m =
[[119 170 162 166 157 142 118  53 195 118 101 112 162  66 115]
 [155 142 195 154 199 179 160 107 175 127  90 129 161 116  88]
 [112 193 172 119 175 142 190 156 129 116 121 198 111 178 146]
 [ 65 125 106 115 144 214 138 138 108 144  92 174 120 184  83]
 [156 146  90 146  63  95 146 117 104  79 220 116  89 123 112]
 [120 163 126 112 108  61 148 161 156  94 104 142 164  45 183]
 [ 97  87  52  97 119  74  99 129  80  90 154 101 117 167  87]
 [204  82 167 122 102  64 131 187 148 112 103  94 132  92 148]
 [136 146  92  84 122  72 167 142 113  75 224 155 125 124 150]]
Rows and columns are counted from 1.
row 1 col 1: 119
row 3 col 14: 178
row 8 col 3: 167
row 7 col 2: 87
row 6 col 6: 61
row 7 col 10: 90
row 4 col 5: 144
row 9 col 8: 142
row 5 col 9: 104
row 4 col 12: 174
row 6 col 14: 45
row 9 col 12: 155
row 7 col 1: 97
row 9 col 6: 72
row 5 col 1: 156
row 8 col 14: 92
row 5 col 14: 123
row 9 col 5: 122
row 1 col 10: 118
row 2 col 5: 199
row 5 col 5: 63
row 8 col 7: 131
row 3 col 3: 172
row 3 col 7: 190
row 1 col 11: 101
row 8 col 10: 112
row 1 col 12: 112
row 5 col 3: 90
row 8 col 5: 102
row 8 col 6: 64
row 4 col 10: 144
row 4 col 7: 138
row 7 col 5: 119
row 7 col 7: 99
row 6 col 5: 108
row 9 col 2: 146

A =
array([[166,  80, 135, 121, 152, 125, 143,  81, 111, 146, 186, 143, 150,
         81,  66],
       [158,  99, 134, 151,  72,  94, 126, 165, 140, 186, 130, 117, 123,
         49,  90],
       [125, 128, 122, 157, 130, 130, 137,  78,  84, 137, 167, 107, 108,
        145, 145],
       [ 85, 131, 117, 159, 117, 113, 139, 195, 187, 100, 108, 110, 130,
        169,  85],
       [110,  99,  86, 172, 145, 102, 178, 139, 189, 120,  93, 111, 163,
        148, 106],
       [154,  80, 156, 154, 151,  71, 151,  89, 114, 206, 147, 191, 165,
         68, 115],
       [110, 146, 124, 145, 122, 123, 142,  93,  95, 128, 168, 101,  88,
        147, 140],
       [166, 108, 130, 128, 166, 136, 173,  76, 123, 115, 134, 168, 163,
        113, 110],
       [128, 113,  76, 150, 132, 119, 187, 120, 185, 123,  69, 104, 171,
        141, 114],
       [157,  93,  85, 130, 148, 112, 178,  85, 147, 138,  78, 121, 172,
        109, 143]])
Indices start at 1.
row 1 col 1	166
row 8 col 13	163
row 5 col 12	111
row 7 col 15	140
row 1 col 11	186
row 7 col 3	124
row 2 col 2	99
row 5 col 5	145
row 9 col 14	141
row 8 col 7	173
row 8 col 1	166
row 4 col 3	117
row 9 col 5	132
row 2 col 10	186
row 9 col 8	120
row 3 col 10	137
row 2 col 8	165
row 2 col 14	49
row 4 col 14	169
row 3 col 2	128
row 2 col 12	117
row 1 col 5	152
row 7 col 8	93
row 1 col 4	121
row 9 col 2	113
row 8 col 8	76
row 5 col 14	148
row 3 col 1	125
row 4 col 13	130
row 5 col 15	106
row 3 col 4	157
row 5 col 6	102
row 9 col 12	104

M =
[[181  75 134  95  62  98  85  75  70 180 155]
 [ 71  94 124  91 168 153 164  99 179 132 122]
 [109 197  68 153  90 114  75  88 100 186 103]
 [117 158  71  67 123 114 131  67 103 166  62]
 [ 73 107 175 131 189 180 190  99 177 104 113]
 [121  60 137 123 123  86 153  79 160 132  99]
 [167 194 109  68 160 147 174 145 179 165 114]
 [139 191  97 123 184 122 110 178 105 102  63]
 [ 92  83 105  60 167  71 160 171 150 153  59]
 [175 183 106 104 166 185  72  65 162 173 147]
 [137  90 181  69 170 178 128 129 192  81 127]
 [160 101 181 127  89 137 131 185  93 195 177]
 [101 109 198 140  74  74  98  78 106  67 179]
 [ 74  91  95 111 173 128 183 184  82 180 167]]
Indices start at 1.
(1, 1) => 181
(9, 5) => 167
(7, 1) => 167
(5, 1) => 73
(12, 8) => 185
(8, 7) => 110
(2, 7) => 164
(6, 3) => 137
(11, 9) => 192
(2, 8) => 99
(4, 7) => 131
(13, 7) => 98
(10, 5) => 166
(6, 4) => 123
(4, 5) => 123
(1, 4) => 95
(14, 9) => 82
(2, 10) => 132
(12, 2) => 101
(6, 10) => 132
(7, 5) => 160
(7, 6) => 147
(14, 6) => 128
(4, 8) => 67
(11, 8) => 129
(14, 3) => 95
(11, 5) => 170
(12, 6) => 137
(7, 11) => 114
(12, 4) => 127
(2, 3) => 124
(13, 10) => 67
(10, 8) => 65
(13, 1) => 101
(9, 2) => 83
(5, 9) => 177

arr =
113, 142, 174, 75, 121, 148, 167, 134, 154, 97, 112
105, 97, 177, 107, 132, 109, 181, 126, 129, 115, 148
100, 93, 153, 93, 118, 132, 181, 107, 133, 96, 118
142, 129, 166, 87, 92, 84, 167, 134, 121, 111, 124
106, 131, 167, 83, 105, 92, 128, 150, 137, 120, 129
134, 88, 135, 113, 83, 133, 153, 171, 126, 100, 90
148, 111, 164, 107, 108, 95, 105, 156, 127, 69, 75
104, 111, 188, 109, 97, 120, 134, 123, 174, 65, 127
157, 104, 182, 107, 111, 155, 129, 125, 159, 137, 144
117, 88, 149, 101, 131, 126, 103, 132, 150, 153, 120
127, 107, 169, 100, 125, 124, 122, 139, 182, 115, 112
133, 96, 200, 114, 109, 169, 130, 138, 110, 89, 109
138, 91, 193, 107, 120, 125, 135, 139, 127, 60, 118
129, 84, 141, 105, 129, 152, 125, 129, 148, 150, 125
121, 97, 192, 95, 94, 126, 107, 169, 139, 99, 94
Rows and columns are counted from 1.
(1, 1) -> 113
(15, 11) -> 94
(1, 2) -> 142
(6, 10) -> 100
(15, 8) -> 169
(2, 10) -> 115
(7, 10) -> 69
(11, 1) -> 127
(5, 11) -> 129
(7, 1) -> 148
(12, 8) -> 138
(14, 8) -> 129
(14, 1) -> 129
(11, 5) -> 125
(2, 1) -> 105
(9, 7) -> 129
(2, 8) -> 126
(8, 7) -> 134
(6, 3) -> 135
(8, 8) -> 123
(14, 3) -> 141
(4, 9) -> 121
(1, 11) -> 112
(7, 5) -> 108
(2, 5) -> 132
(4, 6) -> 84
(7, 3) -> 164
(10, 11) -> 120
(15, 3) -> 192
(9, 11) -> 144
(6, 6) -> 133
(8, 10) -> 65
(8, 6) -> 120
(3, 11) -> 118
